Input:
[[133 121 124 136 124]
 [101 120 109 120 142]
 [134 124 122 137 128]]
Output: 109

Input:
[[127 140 134 126 147]
 [132 134 107 121 125]
 [136 123 150 124 113]]
Output: 107

Input:
[[120 112  99 121 133]
 [125 118 108 124 133]
 [126 132 145 128 120]]
Output: 108

Input:
[[136 127 128 132 135]
 [122 133 131 124 133]
 [121 128 153 129 124]]
Output: 131

Input:
[[123 124 129 130 127]
 [129 123 149 115 114]
 [114 116 129 134 133]]
Output: 149

Input:
[[134 149 110 116 134]
 [120 122 113 105 128]
 [114 127 119 133 137]]
Output: 113
---
[[115 128 110 154]
 [102 118 119 110]
 [128 148 118 148]] yields 118

[[140 114 112 137 104]
 [138 137 119 116 135]
 [132 121 124 125 132]] yields 124

[[100 130 108 137 137]
 [139 144 142 108 115]
 [133 134 128 109 127]] yields 128

[[118 115 136 124 134 112 122]
 [115 114 134 122 120 101 140]
 [135 145 147 131 129 146 119]] yields 147

[[152 143 149 109 140 111 140]
 [122 128 135 128 130 129 130]
 [137 130 120 127 131 126 117]] yields 120

[[132 120 114 116 140 125]
 [118 108 146 102 135 126]
 [107 139 151 122 120 140]] yields 151

[[136 117 131 125 129 119 124]
 [127 126 129 126 135 122 137]
 [111 154 148 116 120 135 123]] yields 148
---
[[114 114 134 117 118 121 107]
 [141 140 131 131 141 128 142]
 [129 137 123 134 137 133 129]] --> 107

[[121 147 128 138]
 [111 102 125 119]
 [121 137 129 117]] --> 138

[[149 129 134 134 126 130]
 [127 126 128 133 143 128]
 [130 129 128 128 124 128]] --> 130

[[110 125 128 125 123 128 131]
 [149 118 117 121 118 128 137]
 [128 122 129 121 128 127 133]] --> 131

[[113 119 117 145]
 [147 113 124 143]
 [110 128 128 150]] --> 145

[[130 125 150 120 119]
 [143 118 144 112 126]
 [129 124 153 118 116]] --> 119

[[123 139 129 149 103 128]
 [143 125 147 121 128 118]
 [137 132 134 119 117 114]] --> 128

[[123 123 136 121 133 114 115]
 [121 105 135 114 143 129 113]
 [129 131 115 132 126 139 115]] --> 115

[[137 139 132 146 103  98 119]
 [136 129 120 131 116 100 124]
 [136 144 135 133 124 103 130]] --> 119

[[117 112 122 127 142 150]
 [121 135 144 118 150 109]
 [103 136 149 148 130 119]] --> 150
---
Q: [106 137 102 140 109 141]
A: 141
Q: [115 142 124 156 105 117 130]
A: 130
Q: [125 113 150 115 132 122]
A: 122
Q: [111 130 153 127]
A: 127
Q: [120 104 127 124 108 146 123]
A: 123
Q: [126 147 102 153]
A: 153
Q: [150 119 128 114 139 122 145]
A: 145
Q: [142 131 100 136]
A: 136
---
Q: [120 117 104 114 126 148 113]
A: 126

Q: [150 134 114 136]
A: 136

Q: [153 104 109 133]
A: 133

Q:
[[107 110 142 133 123 143 120]
 [110 118 142 137 122 151 135]
 [114  98 121 124 106 116 135]]
A: 143

Q: [144 111 111 150 133 135 105]
A: 144

Q: [155 114 146 121 122 122]
A: 146

Q: [151 117 105 125 102 126 127]
A: 127

Q: [131 128 120 106]
A: 128

Q:
[[154 113 124 130]
 [148 132 121 134]]
A: 148

Q:
[[108 151 129 128 152 119]
 [125 148 140 135 140 116]
 [136 107 154 136 128 124]]
A: 152
---
[[109 117 117 124 139 137 122]
 [117 116 118 124 138 133 121]
 [100 122 118 124 141 142 124]] yields 100

[[107 129 148 115 103 139]
 [121 131 136 120 121 124]
 [118 131 138 119 114 124]] yields 118

[[118 127 129 123 128 156 104]
 [143 116 133 131 125 122 142]
 [140 120 130 133 123 152 152]] yields 140

[[133 124 118 130 133]
 [128 127 112 138 146]
 [121 124 131 106 112]] yields 121

[[101 123 126 106]
 [102 129 119 111]
 [134 124 124 101]] yields 134

[[127 120 142 129 124]
 [122 112 138 129 125]
 [118 107 131 136 128]] yields 118
---
131	109	112	156 -> 156
124	121	153	135	121	107 -> 107
152	142	132	139	114	145 -> 145
116	106	131	123 -> 123
128	135	124	128	122	127	151 -> 151
127	150	136	114	114 -> 114
113	127	121	141	130	149	130 -> 130
138	129	134	151	128	132	119 -> 119
148	106	136	139	126 -> 126
---
[[129 112 144 119 131]
 [114 135 105 133 126]] | 112

[103 111 109 115 151 130 126] | 109

[[107 123 135 157]
 [121 144 105 136]
 [109 138 114 120]] | 107

[[135 131 132 139 119]
 [145 144 155 126 137]
 [121 131 129 134 118]] | 119

[121 113 124 117 102 134 142] | 113

[[132 128 128 122]
 [143 129 133 115]
 [105 129 143 120]] | 115

[143 147 112  99] | 112
